In the data rows, the value 128 means zero.
What is the hidden score of each row? Scores go from 0 to 40, and 20 is about the middle. The score is a weighted sum of the row's numbers plus the product of two more (or one squared), each taken from its middle value.
[126 121 147 118 119 138 148 146 111 104 149 178 143 137 106 121 112  99]: 15
[167 116  96 132 129 125 123 135 114 143 102 158 112 167 131 133 109 107]: 8
[ 85 175 120 137 114 145 135 126 139 129 126  98 142 128 113 119 126 149]: 25
[153 116  90 124 107 110 103 132 149 164 122 158 115 156 137 137 114 112]: 18
[103 144 116 130 123 142 163 133 167  86 133 114 121 135 107 118 133 154]: 21
[109 152 121 135 134 157 151 106 157  90 123 101 130 148 127 109 123 146]: 27
[130  92 158 137 111 118 117 168  93 147 141 149 141 117 124 138 134  92]: 18
[106 164 118 140 130 152 135 123 129  94 135 122 117 160 109 107 124 150]: 16
[130  96 150 130 114 128 124 156  99 128 146 176 127 135 121 133 134  89]: 12
[160 172 148 120 141 139 116 106 125 103 120 155 112 143  98 120 115 118]: 13
[108 152 131 125 113 139 133 115 180 120 128 119 120 116  85 123 129 169]: 28
[ 93 137 111 127 115 140 178 143 147 114 130  96 136 102 124 123 153 142]: 15
[137 123 114 114 102 113 114  83 175 163 122 133 143 116 174 135 107 128]: 22
[129  97 149 125 149 140 169 115 114  93  95  99 135 132 156 130 130 146]: 20
[163 127 102 134 124 121 104 142 116 146 128 148 111 169 119 136 113  97]: 13
[171  93 114 131 137 120 121 132 109 133 108 156 123 167 108 131 129 107]: 22
[151 148 179  95 146 130 125  91 111 122 115 154 126 110  95 132 146 118]: 15
[164  96 153 145 139 127  99 138 100 142 119 140 108 154 106 135 124 108]: 28
[154  93 120 133 118 118 116 154 107 155 120 165 120 146 105 140 127 101]: 18
[115 175 125 117 140 139 141 101 143  91 130 145 123 142  97 115 122 151]: 17
[139 144 151 137 130 150 118 161  97 138 136 131 136 140 104 110 114  85]: 28
[164 129 149 141 139 132 102 147 100 139 134 120 104 134 132 130 129  88]: 21
[119 143 115 134 139 154 169 124 117  87 118  94 132 157 145 112 129 130]: 24
[101 172 110 145 125 144 121 124 137 141 109  95 140 131 100 117 122 156]: 26
[125 112  92 109 141 101 143 103 164 123 134 113 120 111 155 137 139 169]: 18
[147 113 143 123 113 130 121 133 146 172 112 117 146  78 131 137 131 104]: 17
[175 137 147 130 145 125 107 129 104 136 116 136 102 157 116 126 113 106]: 26
[142 141 145  95 133 133 146  84 156 127 118 104 154  88 166 121 118 134]: 22
[142 125 149 134 136 137 125 127 125  80 141 154  96 162 114 124 119 132]: 17
[120 117 136 147 124 149 150 122 156  84 123 103 120 144 111 121 124 160]: 18
[100 133 112 131 131 141 161 127 167  85 139 122 117 124 116 121 137 156]: 19
[145 106 137 130 129 111 102 150 104 163 150 122 132 109 145 140 137  90]: 26
[172 143 111 122 146 114 118 135 107 137 126 141 106 162 134 123 108 103]: 23
[136 120 153 140 154 109  77 141 100 113 160 129 101 139 141 128 119 148]: 14
[106 175 108 146 127 149 141 117 150 107 124 108 121 147 121 101 125 145]: 24
[140 104 180 147 126 123 107 124 136 109 143 148  90 110 140 140 140 115]: 16
[145 119 135 137 150  97  92 137  88 129 122 146  97 159 129 147 120 141]: 16
[113 158 131 128 129 145 130  98 157  93 124 133 123 150  91 115 130 160]: 19
[117 127 145 148 127 145 140 120 175  92 125 126 109 139  85 116 132 153]: 28
[ 85 171 118 131 106 137 132 140 151 142 119 104 141 124 106 124 125 151]: 23
[132 112 125 139 153 104  87 109  99 119 147 135 111 171 154 133 112 151]: 10
[127 141 123 140 145 120 103 111 145 144 125  74 121  91 178 129 140 140]: 27
[153 110 133 124 111 116 122 159 108 141 141 163 125 145 112 139 122  87]: 7
[131  99 140 136 120 122 115 163  89 151 136 154 135 127 124 138 139  85]: 15
[114 141 135 154 111 167 120  98 126 131 113  82 141 140 138 110 130 144]: 17
[132 166 148 132 119 155 124 139  93 126 124 139 137 147 118 120 113  85]: 16
[160 125  97 110 143 122 144 135 102 122 119 162 133 173 111 119 125 102]: 20
[106 125 170 167 118 147 110 142 111 140 118  88 138 102 114 125 143 132]: 22
[117 113 148 154 147 144 147 112 120  91 109 105 118 151 118 118 136 157]: 18
[120 130  70  99 122 130 182 106 148 123 119 133 157 143 152 123 123 124]: 17
[127 120  95 110 109 114 119  85 155 148 124 147 141 139 191 132 104 138]: 18
[126 155 127  98 121 116 134  98 172 130 145 150 137  95  81 124 145 145]: 21
[ 98 131  76 108 122 117 166 135 164 126 165 135 134 109 121 121 149 137]: 15
[154 119 120 135 126 120 101 155 112 163 137 131 122 128 143 131 125  84]: 24
[114 133 126 125 124 124 117  57 144 129 133 108 134 117 179 130 127 163]: 16
[ 87 148 109 136 132 139 158 141 151 106 126  95 133 107 127 121 147 149]: 22
[ 97 103 128 114 103 111 139 151 163 131 141 148 153 106 111 132 119 157]: 36
[110  76 140 118  98 118 134 126 138 120 161 167 152 119 124 139 126 134]: 16
[143 137 143 103 126 130 139  95 158 140 112  99 156  80 168 125 119 129]: 20
[152 110 119 130 107 111 112 150 139 172 113 145 126 124 127 144 122  96]: 17
[135 134 161 133 125 136 121 151 153 156 115  79 141  82 131 118 134 112]: 34
[169 118 164 135 144 128  88 124 128 134 111 129  96 145 129 137 113 117]: 31
[116 105 104  96 131 106 140 113 135 127 178 161 150 105 120 127 141 138]: 14
[156 145 143 122 146 136 119 118 128  92 128 155 100 162 120 123 102 126]: 22
[179 118 164 131 140 126 110 120 101 128 108 142 105 149 109 130 120 117]: 25
[117 126 132 136 126 154 140  84 118  93 121 115 135 168 126 118 124 161]: 15
[145 126 108 110 127 126 146 148 103 124 137 179 135 157  88 124 121 102]: 15
[ 96 101 146 161 102 131 129 160 113 158 134 115 132 100 127 138 143 116]: 25
[114 142 111 128 135 129 138 183  90 142 111 101 160 147 109 115 106 139]: 37
[146  95 152 126 137 108 111 140  86 142 150 158 136 110 133 134 140  94]: 13
[ 92 140 161 160 103 155 111 149 113 146 122 100 141 118 112 123 129 129]: 21
[135  93 154 110 137 126 128 138  80 125 153 164 143 112 131 136 141  96]: 8
[144 105 152 105 136 119 136 139  90 118 159 161 146 121 123 129 135  92]: 15
[106 148 116 144 144 158 158 122 115  91 120 106 119 155 135 110 129 139]: 19
[102  92  91 119 126  99 141 149 123 137 179 144 141 112 147 131 138 132]: 15
[142 138 118 112 146 114 111 113 100 121 130 156 117 172 166 126  89 138]: 24
[170 149 139 133 138 120  97 140 108 145 128 128 107 144 141 121 107 100]: 25
[ 86 184 117 133 117 149 132 137 128 128 124 106 146 128 115 115 132 134]: 17
[153 102 106 127 114 112 127 137 106 146 121 177 115 166 109 139 120 112]: 10
[ 86 173 122 134 103 146 131 157 127 138 119 110 146 122 120 121 113 141]: 20
[ 95 107 134 156 111 134 126 146 138 157 126  94 132  92 125 133 155 135]: 18
[100 127 169 170 119 154 113 128 120 135 111  96 138 105 121 120 138 135]: 20
[130 135 111 128 112 115  97 126 132 177 125  99 137 100 177 132 135 124]: 16
[161 115 158 114 153 132 133 131  77 104 124 150 131 156 105 126 126 107]: 23
[144 102 167 110 133 131 129 135  96 115 151 168 142 128 106 127 129  96]: 22
[135 116 145 120 114 125 142 152 111 117 140 185 129 145 100 129 120  94]: 15
[139  97 134 142 114 119 105 165 102 171 134 125 122 112 128 143 140 101]: 16
[172 119 162 135 139 121  86 121 132 136 111 131 100 152 125 132 113 120]: 35
[136 169 139  93 137 131 136  87 136 110 130 163 136 116  83 125 132 136]: 16
[140 135 112 123 117 121 103 164 115 172 120 132 130 114 143 136 136  88]: 15
[141  84 105 111 164 103 128 117 113 130 170 124 135 106 146 125 156 131]: 1
[157 113 164 154 131 125  74 136 130 148 125 122 102 121 135 133 123 112]: 27
[149 101 137 136 115 111  94 148 132 171 128 122 128  97 146 142 132 106]: 21
[151 140 101 125 117 111 110 157 120 157 132 153 119 151 135 130 116  89]: 20
[149 143  73 120 122 117 109 118 150 142 122 152 120 176 155 125 107 111]: 23
[158 102  98 118 154 126 139 109 120 122 104 145 127 186 101 124 121 135]: 33
[147  99 173 120 142 117 122 115  75 126 137 154 138 109 128 138 151 101]: 6
[150 156 147 129 141 124  85 147 126 153 140 108 109 115 147 126 124  95]: 26
[124 152 134 122 121 136 120 133 138 164 113  95 152  87 155 129 132 101]: 29
[ 97 153 109 127 108 144 150 135 163 104 144 113 126 125 102 117 138 159]: 13
[129 128 118 130 142 158 169 113 100 102 130 100 153 136 155 107 129 112]: 23
[108 109 111 120 130 112 131  87 167 133 114 112 135 108 166 140 136 168]: 13
[ 99 108 106 129 116 125 149 126 182 112 158 137 125 109 101 125 143 158]: 21
[ 80 137 107 129  98 127 144 158 155 138 124 137 146 113 109 127 124 152]: 22
[135 121 135 122 120 118 141 161 101 123 144 176 133 139 108 127 129  85]: 16
[118 105 119 146 112 116 110 141 134 172 114  97 143  91 151 140 146 131]: 21
[134 131 171 142 144 118  67 132 120 118 144 125 103 130 154 135 105 141]: 23
[122 110  84 110 106 137 184 112 164 141 106 125 158 113 139 128 133 124]: 4
[122 138 145 126 115 140 143 120 187  95 146 132 109 116  90 117 131 154]: 23
[109 151 129 144 133 151 130  78 132  96 122 116 125 156 114 118 130 159]: 18
[143 118 136 126 145 103  95 102  92 117 128 155 114 171 148 142 108 147]: 16
[116 119  96 134 131 113 116 146 135 172 139  90 133  91 165 131 142 127]: 21
[145 147 100 113 121 123 150 164 120 154 120 151 134 121 107 129 126  85]: 10
[146 149  94 112 115 112 109 140 142 167 129 140 125 138 161 128 112  97]: 22
[121 132  81 112 123 128 181 127 114 129 106 164 140 157 102 133 135 110]: 11
[141 131 106 122 148 123 129 120 129  90 130 151 115 187 143 123 101 131]: 26
[150 128 163 111 146 120 128 132  75 130 142 158 131 114 118 132 139  89]: 11
[165 139 110 116 142 120 122 139 108 138 120 154 109 163 127 126 124  92]: 18
[149 151 172 122 129 137 115  94 132 102 136 163  96 132 115 126 135 114]: 9
[141 136 120 123 116 113  91 125 155 176 124 117 138 103 170 129 117 111]: 27
[144 104  91 120 136 109 144 105 121 101 120 149 133 174 164 136 107 140]: 16
[113 171 130 119 127 143 144 103 142  94 139 142 126 138  80 119 126 150]: 15
[113 128 128 134 141 144 170 141 144  77 128 126 109 144 115 118 124 146]: 23
[138 109  90 108 155 100 137 111 173 122 140 112 117 107 150 132 135 162]: 25
[126 158 135 143 121 146 124 163  99 153 127 111 140 100 132 121 126  87]: 24
[151  88 140 138 112 113  98 157 120 167 117 138 123 122 125 146 131 108]: 22
[135 121 151 116 144  92 125 144 110 132  91 139  98 127 136 158 133 147]: 13
[182 115 133 130 143 115 103 133 128 132 114 132 109 156 128 134 107 113]: 26
[170 135 177 138 134 124  84 120 122 135 113 123 103 127 131 137 117 115]: 22
[ 99  95  91 115 124 107 136 145 144 132 177 148 140 107 123 130 147 141]: 10
[140 136 151  98 134 129 144 129 100 105 152 170 148 134 102 120 121 102]: 18
[113 146 100 125 123 122 113 111 142 162 132  84 145  99 179 132 132 131]: 31
[167 102 131 137 134 118  99 134 110 147 128 158 110 152 109 138 116 106]: 22
[119  70 123 127 123 107 123 140  99 136 165 161 151 125 143 129 138 117]: 10
[146 132 163 132 145 139 110  97 141  95 122 152 104 146  91 120 124 148]: 30
[146 114 130 122 114 123 132 173 129 165 103 139 134 107 112 138 134  91]: 20
[167 142 111 130 136 123 101 148 113 142 134 141 108 155 123 130 110  95]: 17
[ 99 126 134 139 128 147 159 125 151  99 113  90 127 111 128 126 147 157]: 18
[102 162 116 137 116 143 125 128 164 126 117 107 126 128  85 123 128 165]: 25
[147  86 149 136 125 116  96 145 102 162 144 122 132 107 146 138 138 103]: 20
[137 133 113 128 119 128 114 162 111 171 128 126 138 108 142 134 127  84]: 20
[143  99 142 126 137 101 130 173 151 118 126 150  89 109 120 149 130 128]: 25
[122 151  95 116 139 139 145  83 139 109 116 128 136 168 113 117 114 162]: 22
[130 120 157 134 125 147 132 122 141 150 112  73 143  76 142 124 139 130]: 24
[143 141 129 130 122 114  87 149 120 171 145 113 128 110 157 129 120  99]: 27
[122 121 124 107 130 132 164 124 173  83 162 151 116 118 107 128 135 131]: 15
[147 144  87 118 122 113 110 143 126 163 131 153 123 156 136 132 108  97]: 23
[150 110 141 134 131 114  94 154 106 168 133 134 116 119 135 138 131  94]: 21
[122 109 110 143 123 114 107 132 139 172 121  95 137  87 167 134 139 136]: 21
[129 148 111 112 125 122 107  81 145 160 125 102 150 101 182 130 123 134]: 22
[142 122 159 103 145 129 138  67 125 115  99 118 147 104 164 134 125 150]: 17
